One turn sends every row of this set to another row. A few are shown first. Where does it send the rows asked after them?
fafir: [-0.31 -1.28  0.74 -1.12 -1.20 -1.75  2.64 -2.55  0.46 -2.94 -1.25  0.28
  0.04  2.27  1.20 -0.59 -4.87  1.25  1.92  1.07  0.31  0.44  0.81  0.74
 -1.85 -1.45 -0.87  0.83 -0.02  2.30 -0.79  0.82 -0.57 -0.35  1.35 -1.36
  0.96  2.17  2.05  0.73 -1.34  1.51  0.03 -1.34 -0.82  0.66]
par: [-1.91 -0.66 -0.29 -0.97 -0.26 -0.26  5.28 -1.63  0.22 -1.86 -1.48  1.09
 -1.33  2.18  0.91  0.29  0.94 -4.54 -1.50  1.61  1.26 -0.08  1.34  0.41
 -1.79  0.18  0.04  0.72 -0.90  2.09  0.55 -0.86 -2.60 -1.18  0.77 -0.99
  1.78  2.49 -0.26  0.63 -0.19 -1.42 -0.11  0.05 -0.66  0.43]
donu: [-0.26 -0.64 -0.36  0.37  0.70 -2.09  2.22 -2.36  0.84 -0.80 -1.62 -0.72
 -1.14  2.26  1.65 -0.60  0.50 -2.97  0.06  0.19  0.63 -2.44  0.07 -0.47
  1.19  1.03 -0.43 -0.04 -1.28  3.09  0.97  0.68 -2.51 -2.72  0.67  0.26
  2.44  3.26 -0.62 -0.11  0.49 -1.12 -0.12  0.02 -0.71 -0.51]
tib: [-2.16  0.31  1.13 -1.52 -1.37 -1.72  3.02 -2.98  0.95 -3.59 -1.40 -1.03
 -0.06  3.30  0.17 -1.05 -3.48 -0.25  2.12 -0.15  1.58  1.04 -1.89  0.15
 -1.84 -1.28  0.74  1.17  0.63  1.49  0.75  0.60 -1.82 -0.30  0.61  0.89
  1.57  2.60  1.36 -0.26 -2.20  1.03  0.40 -0.50 -3.29  1.20]
sed: [-2.29  1.64 -0.53  0.11 -3.40 -1.56  2.80  0.29  3.86 -0.80 -1.13 -0.28
  1.25  2.39  0.99  0.94 -2.27  0.00  1.83  1.58  1.52 -1.10  0.10 -0.83
  1.47  0.21 -2.05 -0.17 -2.00  2.00 -0.88 -1.11 -3.08  1.13  1.77  0.71
  1.30  1.32  2.61 -0.50 -0.74  0.54 -0.43 -0.96 -1.70 -0.63]
kamu: [-3.88  1.30  0.29 -1.66 -0.61 -0.32  2.71  2.25  0.38 -2.10  0.12 -2.87
 -0.94  1.52  1.00  0.03  1.05  0.22 -2.22  1.62  0.90  0.20  0.81  0.06
  2.99 -0.53  0.64  0.51 -1.89  2.19  2.03  1.76 -2.03 -1.31  1.88 -0.44
  0.67  2.77  2.91 -0.97 -0.48  0.77  0.09 -1.28 -1.35  0.38]
dov: [-2.30 -0.79  0.23 -0.49 -1.30 -0.59  2.20 -2.79  1.57 -0.61 -2.55 -1.33
 -0.76  0.82 -0.51  1.20  0.31 -2.12 -0.58  2.11  1.62 -0.49  1.47  0.91
  0.63  1.33  0.55  1.59  0.46  3.31  0.34 -0.08 -2.04 -3.03 -0.50 -1.22
  1.29  3.09 -0.72  0.67 -1.14 -0.59 -1.64 -0.67  1.11  1.30]
batot: [-3.10 -2.34 -0.98 -1.24 -0.44 -0.42  1.12 -3.03  0.37 -1.18  1.24 -2.34
 -2.00  3.04 -0.42 -0.16  0.31  0.38  1.29 -0.06  1.86 -2.17  0.69  0.46
 -0.54  1.75  2.81  0.62 -2.23  2.57  0.14 -1.52 -1.89 -0.27  2.55  0.20
  1.14  2.40  0.49 -1.22 -1.50 -0.60 -0.13 -2.29 -2.74 -0.54]
pako: [-2.79  0.34 -0.30 -1.84 -1.39 -0.33  3.09  0.82 -0.31 -2.13  1.02 -2.66
  0.10  0.20  1.38  0.92  0.66  1.39 -2.49  2.01  1.06 -0.30  1.64  0.55
  2.30 -0.55 -0.21 -0.47 -3.19  1.46  0.06  0.19 -2.31 -1.14  1.30 -1.15
  1.35  1.47  1.57 -1.31  0.21  1.45  0.65 -0.64 -1.21  1.25]
muba: [-2.56  1.64 -0.13 -0.15 -3.96 -0.88  5.10  1.39  1.39 -1.78 -0.78  0.57
 -0.40  1.99  1.14  0.01 -0.28 -0.41  3.50  1.07  1.68 -0.56  0.25 -0.45
  1.57 -0.65  0.09 -0.72  0.10  0.57  0.33 -0.66 -1.57 -0.12  0.36  0.47
  1.69  0.02  2.23 -0.19 -0.57  1.71 -0.49 -1.31 -2.20  0.85]
dev: [-3.99 -0.58 -0.10 -0.18 -0.42  1.10  1.16 -4.09  1.49 -2.13 -2.02 -2.92
 -1.94  1.70  0.52 -0.18 -0.52 -0.58 -0.38  1.49  0.74  0.72 -0.16 -1.68
 -0.71 -0.21  0.58  0.43 -0.45  2.72  0.43  0.53 -4.05  0.62  1.24 -1.52
  1.57  2.15  5.60 -0.49 -1.00  0.74  0.83 -0.68 -1.11  0.14]
duvab: [-3.61 -1.29  0.38  2.98 -0.26  0.19  4.60 -0.19  0.50 -3.09 -2.31 -1.55
 -0.45  2.64 -0.56  0.88 -0.99 -1.34  2.46  2.09  1.87 -0.81  1.93  0.42
  0.60 -1.89 -0.95  2.27  0.22  2.69 -0.36  0.38 -2.93  0.36  2.74 -0.20
 -0.47  2.80 -0.04 -1.04 -2.83 -0.67 -0.29  0.06 -0.58 -0.69]
fid: [-3.14  1.66 -0.62 -0.95 -0.59 -0.77  2.41  0.84  1.26 -3.43  0.20 -2.12
 -0.78  0.64  0.91 -0.26  0.59  0.82 -3.28  1.17  0.68 -0.56  0.42 -0.25
  2.04  0.22  0.84 -0.09 -1.81  2.97  0.56  0.13 -3.20  0.67  1.92 -1.90
  1.75  2.69  2.73 -1.00 -0.02  1.19  1.06 -0.29 -1.73  1.95]
mube: [-4.45  1.61  0.13 -0.73 -2.00 -1.33  2.89  1.97  2.99 -2.41 -0.91  0.42
 -0.98  2.06  1.13 -0.34 -2.60 -0.60  2.63  1.19  0.71  0.38  1.05 -0.66
  1.68  0.62 -1.00  1.10  0.19  2.89 -1.41 -1.54 -1.53 -0.27  1.84 -0.36
  0.87  1.87  1.03 -1.04 -0.91  2.51 -1.24 -2.37 -0.96  0.40]
vof: [-2.55 -0.82  0.61  3.94 -0.39 -0.63  3.95 -1.33  1.42 -3.08 -3.11 -1.82
  0.52  2.07 -1.04  0.92 -0.73 -0.39  2.82  0.40  1.68 -2.52  1.26  0.53
  1.69 -1.77  0.33  1.09 -0.12  2.58 -0.94 -0.32 -2.85  0.97  1.49 -0.71
  0.65  3.26  0.27  0.41 -1.14 -0.30  0.89  0.72 -0.87  0.38]
pafe: [-3.23 -2.04  0.00  3.27 -0.52 -0.68  5.64 -0.25 -0.46 -3.06 -1.49 -2.13
 -0.24  2.04  0.77 -0.14 -1.20 -1.15  3.37  1.28  1.65 -1.73  0.62  1.10
  0.91 -2.44 -0.75  0.48 -0.71  1.97 -0.90 -0.50 -2.65 -0.10  1.83 -0.56
  1.10  2.48 -1.74 -0.53 -0.66 -0.07  0.74  0.01 -1.08  0.05]
kog: [-4.05 -2.29  0.11 -1.46 -0.42 -1.19  1.27 -0.76  0.22 -1.31 -0.41 -2.16
 -2.17  1.92  0.08 -0.62 -0.24  0.88  1.35  1.41  1.03 -0.52  1.64  1.71
 -0.50  1.21  3.22 -0.31 -0.53  2.35  1.80 -2.57 -1.74  1.11  1.35 -0.92
  0.92  1.92  1.29  0.87 -0.62 -2.88 -0.45 -1.55 -0.10 -0.07]
kulo: [-5.78 -1.60  0.81 -2.15  1.02  1.13  2.14 -1.35 -0.33 -1.24 -1.53 -3.46
 -1.51  2.13  1.96 -0.68 -1.41 -1.78  0.98  1.28  0.37  2.43  0.45 -0.51
  0.26 -1.32 -0.08 -0.17 -1.63  1.13  0.89 -0.20 -2.84 -1.99  0.75  0.22
  0.55  2.38  2.78 -1.14  0.43  0.45  0.81 -1.74 -0.97 -1.21]
Motov: [-2.31 -1.94 -0.57 -0.72 -0.06  1.41  1.82 -3.38 -0.60 -1.85 -1.40 -1.86
 -0.77  0.13  1.69 -0.27 -0.89  0.33  1.24  0.21  0.24 -0.16  1.86 -0.71
  0.72 -1.06  0.91 -2.23 -1.54  0.98 -0.57 -0.67 -2.54 -1.51 -0.46 -1.76
  1.11  1.18  3.48 -0.61  1.24  1.74  1.94 -0.79 -0.87  1.06]
zudep: [-2.28 -2.19 -0.97 -1.99  0.15  0.13  2.90 -2.08 -0.46 -1.91  0.71 -1.16
 -1.13  2.83  0.78 -0.06 -0.38 -0.67  1.05  1.40  1.85 -1.52  1.56  1.36
 -0.09  1.09  2.94 -0.77 -1.13  1.29 -0.35 -0.45 -0.76  0.85  3.41 -0.87
 -0.36  3.11  2.63  1.71  0.50 -1.52 -1.41 -1.47 -1.78 -1.29]
bufi: [-1.34 -0.92  0.59 -1.29 -1.33 -1.14  2.02 -0.74  1.39 -1.21 -2.66 -0.25
  1.38  2.68  0.67 -0.79 -4.53  0.57  2.21  0.14  0.83  0.99  0.29  1.01
 -1.31 -2.23 -0.04 -0.09 -1.00  1.64  2.19  0.05 -1.69 -1.06 -0.27  0.94
 -0.19  2.32  1.34 -0.24 -1.84 -0.88  1.49 -1.54 -1.40  0.01]

dov turns into donu
tib turns into fafir
And these:
kamu turns into fid
batot turns into zudep
kulo turns into dev
pafe turns into duvab
muba turns into mube

One turn sends every row of this set to another row. A few are shown first. Where does it send the rows asked after them?
vis: [-0.14  1.20 -2.36  0.12  1.89  0.17 -1.17  2.51 -1.31  0.45  1.05  1.11
  1.37 -0.55 -0.98 -1.08  2.48  0.94  0.32 -3.44 -2.31 -2.23 -0.29]
vize: [ 3.61 -0.24  1.75 -0.07 -1.20  1.16 -1.63  1.98 -0.76 -0.34 -1.94 -0.15
 -0.82 -0.77 -0.25 -1.61  3.37  1.28  0.63  0.05 -1.25 -3.52 -0.25]
lum: [ 2.19 -0.15  1.26 -0.10  0.11  1.95 -2.04 -0.87 -1.27 -1.43 -0.60 -2.58
  1.60  0.94 -2.71 -1.58  2.16 -0.11 -0.41 -1.40 -3.56 -2.76  0.08]
kur: [ 1.00  2.63 -0.43 -0.76  0.49  1.29  0.41 -0.05  0.44 -1.52  0.04 -0.33
 -0.63 -1.42  0.10 -3.75  1.48 -1.45  0.37 -0.35 -3.01 -1.10  1.53]
Sof: [ 2.11 -1.20 -0.43  0.87 -1.46  1.24 -3.14  2.56 -0.73  0.35 -0.85 -0.21
 -0.17 -1.58 -0.61 -3.34  3.21 -1.16  0.73  0.15 -0.33 -2.18 -0.07]
Regi: [ 0.58  0.95 -2.36  0.06  1.12 -0.86 -0.75  2.74 -0.90  0.36  0.48  1.03
  1.95 -0.04 -1.15 -0.47  2.20  1.12  0.31 -3.74 -1.02 -2.22 -0.05]
mol: [ 0.46 -2.53 -0.55 -1.46  0.59 -0.12 -0.99  0.19  0.43 -2.61  0.93 -0.19
  1.43 -1.15 -1.31  0.28  1.12 -1.06  2.71 -1.45 -2.34 -1.26 -0.87]
Zat: [ 0.45  0.72 -0.22 -1.13 -1.53  0.88  2.31  1.02  0.06 -0.37 -1.22 -0.73
  0.30  1.11 -0.41 -2.32  0.46 -0.89  1.29 -0.19 -1.47 -0.58  0.97]
Muput: [ 0.28 -0.18 -1.43 -0.17  1.86  0.16  0.05  2.28 -1.13  1.02 -0.12  1.51
  1.59  0.99 -1.01 -0.28  2.37  1.41  0.70 -3.07 -2.68 -3.04  0.91]
nalu: [ 3.44  0.45 -1.34 -1.09  0.09  2.81 -0.60  1.77 -0.99 -1.37 -0.86 -2.05
  1.01  1.15 -3.45 -2.22  0.55  0.64 -1.09 -0.68 -1.37 -3.28 -1.08]
pizav: [ 3.79  0.50  0.47 -0.72  0.04  1.20 -1.52 -0.13 -0.56 -2.02 -1.01 -2.28
  1.17  1.36 -2.87 -1.04  0.90  0.40 -0.92 -1.38 -1.34 -3.86 -0.24]
finu: [ 2.40 -0.62 -0.28 -0.72 -0.34  1.69 -2.58  0.00 -1.36 -0.96 -0.44 -1.57
  2.43  0.27 -3.52 -3.48  2.28 -0.18 -1.30 -1.25 -3.52 -1.24  0.73]
Seki: [ 1.95 -1.14 -0.27  0.20 -1.74  1.74 -2.16  3.24 -1.06  0.59 -1.08 -0.31
 -0.77 -0.73 -0.68 -2.72  2.51 -0.17  0.90  0.48  0.11 -2.58 -1.10]
mubo: [ 3.40 -0.35  1.48  0.67 -0.90  1.27 -2.22  1.46 -0.74 -0.31 -1.74 -0.17
 -0.12 -1.60 -0.17 -2.42  4.32  0.50  0.60 -0.09 -2.35 -3.07  0.46]
Vofo: [ 1.89 -0.29 -0.98 -0.01  0.71  3.65 -1.94  2.25 -0.90 -1.35 -0.34 -1.96
  0.21  1.00 -3.65 -1.89  0.49 -0.86 -0.62 -0.80 -1.24 -1.42 -0.78]
murut: [ 2.91 -0.82  0.19  0.96 -1.06  1.06 -2.97  1.79 -0.70 -0.02 -1.24 -0.05
  0.30 -2.06 -0.51 -3.55  4.23 -0.54  0.55 -0.07 -1.76 -2.50  0.63]
talo: [ 2.46 -1.59 -2.08 -2.34  0.43 -1.13 -0.62  0.19  0.88 -2.96  0.78  0.30
  2.44 -2.03 -1.36 -1.06  1.33 -0.28  1.66 -1.48 -1.95 -2.43 -0.52]
fon: [ 0.33  1.55 -0.80 -0.29 -1.60  0.12  1.05  0.75  0.46 -1.04 -0.42 -1.30
  0.50 -0.02 -0.30 -2.42  0.59 -2.05  1.13 -0.80 -0.40 -0.17  0.50]
ramun: [ 1.78 -1.57 -0.63 -1.57  2.31  1.05 -0.65  1.12  1.06 -3.47  0.58  0.52
  0.02 -1.49 -1.34  0.48  0.85 -0.53  2.25 -1.08 -2.48 -1.90 -0.49]
bevas: [ 1.04  2.58 -1.51 -0.64 -0.91  0.12  0.41  0.32  0.46 -1.43  0.04 -0.88
  0.51 -1.45 -0.09 -3.83  1.23 -1.88  0.43 -0.78 -1.40 -0.59  0.79]
deleb: [ 1.65  1.87  0.79 -1.31  0.60  0.88  0.59 -0.09  0.84 -1.52 -0.74  0.45
 -1.21 -0.05 -0.05 -2.61  0.89 -0.93  0.31 -0.10 -2.61 -1.36  2.49]
Bef: [ 2.37 -0.68 -0.68 -0.18  0.14  1.69 -3.54  1.30 -0.60 -1.50 -0.30 -1.19
  1.15  0.58 -3.92 -2.67  1.01 -1.22 -1.32 -1.20 -1.24 -0.37  0.75]
vef: [ 0.05  0.86 -1.28  0.17  2.59 -0.17 -1.94  1.83 -0.77  0.26  1.03  1.63
  0.56 -0.14 -0.80 -0.50  2.30  0.64  0.22 -3.41 -2.19 -2.64  0.88]
zom: [ 0.27  0.30 -1.37  0.52  1.50 -0.40 -0.41  2.57 -0.78  0.48 -0.05  0.94
  1.54  0.93 -1.04  0.64  2.01  0.89  0.92 -3.57 -1.28 -2.55  0.36]
Rala: [ 1.70 -1.20 -2.16 -2.02  1.59  1.28  0.54  0.90  0.26 -2.75  0.79 -0.05
  1.63 -2.25 -1.23 -1.24  1.78  0.07  2.12 -0.82 -3.84 -2.73 -1.28]
Dipen: [ 2.66 -2.14 -1.64 -3.10  1.07 -0.22 -0.45  1.66  1.01 -2.93  0.25  1.54
  1.21 -1.31 -2.02 -0.80  0.77  0.46  1.30 -1.00 -1.98 -1.08  0.17]
ruko: [ 0.94  0.30 -1.51 -0.58  2.22 -0.63 -1.15  1.83 -0.74  0.62  0.38  2.22
  1.26  0.40 -1.10 -0.79  2.31  1.37 -0.07 -3.18 -2.36 -3.15  1.59]
pog: [ 1.69  0.92  0.37 -1.90 -0.65  0.60  1.94  0.59  0.57 -0.72 -1.40  0.45
 -0.33  0.97 -0.47 -2.59  0.52 -0.21  0.47  0.10 -1.98 -1.10  2.26]
Vota: [ 3.00 -0.64  0.60 -0.50 -1.77  1.48 -1.32  2.97 -0.97  0.22 -1.58 -0.14
 -0.93 -0.34 -0.58 -2.09  2.57  1.13  0.61  0.46 -0.15 -3.19 -1.12]
zus: [ 0.78 -2.71 -1.61 -2.65  0.55  1.07  0.39  1.42 -0.17 -1.86  0.55  0.55
  1.78 -1.13 -1.85 -1.23  1.43  0.40  2.26 -0.69 -3.67 -0.79 -0.92]

pog turns into deleb
zus turns into Dipen
And these:
murut turns into Sof
nalu turns into pizav
vis turns into Regi

